[[ 103 -396  254  152  493]
 [-237   36  487 -574  280]]
The entry just left of 280 -> -574
Find the largest entry in the last column.
493
The entry directly above -574 -> 152
The fifth entry from the end, reading row by row is -237
Find the 2nd largest entry.
487

Read these off the array that follows.
1) What is the largest entry?
2) What is the top-left entry?
3) What is the largest entry in the first row?
4) What is the 3rd entry, reading row by row?
5) What is the top-right entry?
6) What is the entry directly below the centre entry?
7) What is the entry in the bottom-right corner?
8) What is the entry in the bottom-left corner?
-33,-22,-7,17,9,-30,-9,-22,11,9,2
-31,-20,3,5,-1,-27,-4,-28,10,13,-8
-15,-18,-2,0,-14,18,-31,-27,-15,18,-13
-3,-16,0,6,-6,-8,5,-1,5,-11,-13
-5,-11,-18,-5,-2,-10,12,8,7,-13,-14
-16,-18,2,4,-9,19,-34,-29,-19,15,-13
-4,-8,-14,-5,-1,-10,14,5,4,-13,-15
0,-13,3,6,-4,-16,5,0,3,-12,-9
-15,-2,-9,0,27,-22,4,-18,-24,-12,7
1) 27
2) -33
3) 17
4) -7
5) 2
6) 19
7) 7
8) -15

M =
164	141	24	-121	32	-375	-87	-26	183	48	246	183	-12	-198
6	-33	-182	-400	-3	-504	-194	-133	122	23	-40	176	-250	-288
35	-74	11	-102	-158	-187	-61	0	59	-80	-90	69	36	-122
119	35	14	-94	-225	-564	-164	-48	34	-72	45	35	-51	-291
-58	-34	69	99	131	308	132	61	-69	29	-56	-75	144	155
63	54	-73	-118	-86	-309	-128	-73	85	-11	108	96	-165	-158
-145	-56	11	-124	197	41	56	-11	-263	56	-202	-321	85	-10
Find the largest entry.
Answer: 308
Find the second entry from the end, reading row by row.
Answer: 85
Find the largest entry in the first column.
Answer: 164
The 3rd entry on the diagonal from the top-right corner -> 69
Find the bottom-right entry.
Answer: -10
Find the entry just left of the largest entry.
Answer: 131
Find the entry just left of -564.
Answer: -225
Find the smallest entry in the last column.
Answer: -291
The largest entry in the last row -> 197
Find the entry just left of 144.
Answer: -75
Find the entry directly above 61.
Answer: -48
Find the smallest entry in the last row.
Answer: -321
The entry directly above -80 is 23
The entry directly below the largest entry -> -309
Find the entry just left of 29.
Answer: -69
The top-right entry: -198
The largest entry in the first row: 246
Find the entry just right of 14.
Answer: -94
Find the entry directly above 14.
Answer: 11
The bottom-left entry -> -145
Find the 2nd entry in reading order.
Answer: 141
Find the top entry of the column that holds the largest entry.
Answer: -375
Find the entry directly above -124.
Answer: -118
Find the largest entry in the last column.
Answer: 155
The entry just right of -58 is -34
The entry directly above 308 -> -564
Find the second entry on the main diagonal.
Answer: -33
Find the 2nd entry on the diagonal from the top-right corner.
Answer: -250
Find the fourth entry in reading order.
Answer: -121
Find the entry just left of -69.
Answer: 61

Read these off the grid that follows. Rows and columns are numbered from 1.
1) Report the top-left entry.
2) Report the entry just right of 392.
3) Report the entry in row 3 and column 1.
4) Report the entry in row 1 and column 2.
5) Report the entry just right of 32.
6) Report the minimum.
7) Report the top-right entry.
8) Report the maximum.
232	-67	151	382	-76	360
-200	259	56	-483	161	-63
-30	-44	207	20	32	604
-178	392	108	-556	192	-91
-159	97	-113	-306	64	-310
-25	-179	160	144	-11	628
162	-383	-85	538	-181	149
-57	-29	-238	-70	-30	-544
-41	-40	-220	-38	-36	-503
-8	-114	-276	55	-74	-568
-191	338	58	-531	173	-153
5	-76	-207	58	-60	-455
-84	-38	-318	-106	-36	-724
1) 232
2) 108
3) -30
4) -67
5) 604
6) -724
7) 360
8) 628

-665	157	-425	107	-4	-260	-223	170	168	-149	-463	140	24	359	223	148
The entry just right of the smallest entry is 157
The entry just left of 168 is 170
The first entry from the left -> -665
What is the largest entry?
A: 359
The first entry from the right is 148

-4	150	598	344	-611	42	-394	-488	17	676	134
711	-322	-692	-126	-454	253	-282	-746	-55	554	26
86	-590	305	253	-681	-288	736	530	361	47	-113
Find the entry in the bottom-left corner.
Answer: 86
The entry in the bottom-right corner -> -113
The smallest entry in the first column is -4
The second entry, reading row by row is 150
The second entry on the main diagonal: -322
Find the third smallest entry.
Answer: -681
The entry directly above the largest entry is -282
Find the entry just right of -282.
Answer: -746
Find the top entry of the column that holds the smallest entry.
Answer: -488
The smallest entry in the first row is -611
Find the entry in the top-right corner.
Answer: 134
Find the entry directly below 598.
Answer: -692

[220, 209, 399, 770, 45, 195, 407, 84]
What is the first entry from the left?
Answer: 220
What is the 2nd entry from the right?
Answer: 407
The 2nd entry from the left: 209
The third entry from the right is 195

grid =
[[ 0.389  1.199  0.643  0.993  2.511  0.517  1.768  1.141  2.075  0.707
   1.653  0.946 -1.672 -0.181  2.025]
 [ 0.524  1.554  0.393  1.196  2.891  0.252  2.180  1.312  2.018  0.785
   1.996  0.690 -2.457 -0.578  2.250]
 [ 1.113  2.034  0.227  1.521  2.593  0.096  2.349  1.493  1.305  1.065
   2.144  0.307 -2.104 -0.489  2.008]
 [ 0.728  1.802  0.250  1.351  2.912  0.127  2.337  1.419  1.757  0.882
   2.139  0.487 -2.598 -0.677  2.239]
 [ 0.910  1.927  0.229  1.446  2.803  0.113  2.362  1.447  1.571  0.960
   2.169  0.401 -2.428 -0.640  2.169]]
Find the entry just left of 2.362.
A: 0.113
Find the minimum.
A: -2.598
The entry just right of 2.180 -> 1.312
Find the median of all entries.
A: 1.196
Find the entry just left of 0.096.
A: 2.593
The entry just left of -2.457 -> 0.690
Find the entry at the centre.
A: 1.493
The entry just left of 2.337 -> 0.127
The entry just left of -0.640 is -2.428
The entry just left of -2.598: 0.487
The entry just right of the smallest entry -> -0.677
Find the entry just left of 0.707.
A: 2.075
Find the entry just right of 0.127.
A: 2.337
Find the entry just right of 0.785.
A: 1.996
Find the entry just left of 2.349.
A: 0.096
Find the entry just left of the largest entry.
A: 1.351
The entry just right of the centre entry: 1.305
The entry just right of 2.144: 0.307

91	-154	-205	-210
126	1	521	61
114	102	20	-86
-193	321	-89	155
25	20	-16	31
-410	738	585	-64
214	-252	129	-163
69	263	566	-166
18	-490	-189	255
-29	157	101	-217
360	-296	-321	11
107	338	-76	74
25	17	-9	59
-195	731	-69	350
-4	-35	12	-44
-25	720	-91	149
The top entry of the column that holds the largest entry is -154
Which number is the bottom-left entry?
Answer: -25
The first entry on the diagonal from the top-right corner -> -210
The smallest entry in the last column: -217
Which number is the entry in the top-left corner?
Answer: 91
Which number is the entry directly above -64?
Answer: 31
Which number is the largest entry in the first column?
Answer: 360
The bottom-right entry is 149
Which number is the entry just left of 255?
Answer: -189
The third entry on the main diagonal -> 20
The first entry in the row that holds the smallest entry: 18
The entry directly below the smallest entry is 157
Which number is the 3rd largest entry?
Answer: 720
The entry just right of the largest entry -> 585
The entry directly below the largest entry is -252
Which number is the second smallest entry?
Answer: -410
Which number is the second entry on the diagonal from the top-right corner?
Answer: 521
Which number is the minimum?
Answer: -490
Which number is the last entry of the smallest entry's row?
Answer: 255

a =
367	418	-210	407	217	32	-532	373	583
61	206	67	-151	259	-703	-289	-374	204
547	625	-266	745	147	306	-679	409	530
-378	-656	98	-594	88	-247	320	-482	-479
118	3	-94	0	290	-259	-357	-229	95
-40	-330	-92	4	28	324	21	-113	-323
343	368	-99	377	218	-142	-567	-323	49
-154	-79	162	-125	-188	-31	279	-288	-376
-77	45	109	-114	-62	-192	117	-120	-47
464	599	-174	680	38	283	-523	270	344
The 2nd smallest entry: -679
The entry just left of 530?
Answer: 409
The 1st entry on the diagonal from the top-right corner -> 583
The 3rd entry, reading row by row: -210
The entry just right of 206 is 67
The smallest entry: -703
The entry just right of 117?
Answer: -120
The entry in the bottom-left corner?
Answer: 464
The 1st entry on the main diagonal: 367
The 2nd largest entry is 680
The first entry in the row that holds the largest entry?
Answer: 547
The fourth-last entry, reading row by row is 283
The bottom-right entry is 344
The entry just left of -679: 306
The entry directly above -288: -323
The 2nd entry from the end, reading row by row?
Answer: 270
The 3rd entry on the main diagonal: -266
The 3rd largest entry?
Answer: 625
The top entry of the column that holds the smallest entry?
Answer: 32
The smallest entry in the last column is -479
The entry just right of the largest entry?
Answer: 147
The entry just left of -120?
Answer: 117
The entry just right of the smallest entry?
Answer: -289
The entry directly above 343 is -40
The entry directly below 4: 377
The entry directly below 407 -> -151
The entry directly above 377?
Answer: 4
The entry just right of -120: -47
The last entry of the largest entry's row?
Answer: 530
The 3rd-last entry, reading row by row?
Answer: -523

-393	-13	-52	-120	-369	58	-14
-550	-290	-188	100	-358	129	-381
Indices start at 1.
The entry just right of -358 -> 129
Read off the entry directly below -120.
100
The top entry of the column that holds the largest entry: 58
Read off the entry in row 1 and column 3.
-52
Read off the entry in the bottom-left corner.
-550
Read off the entry just left of -52.
-13
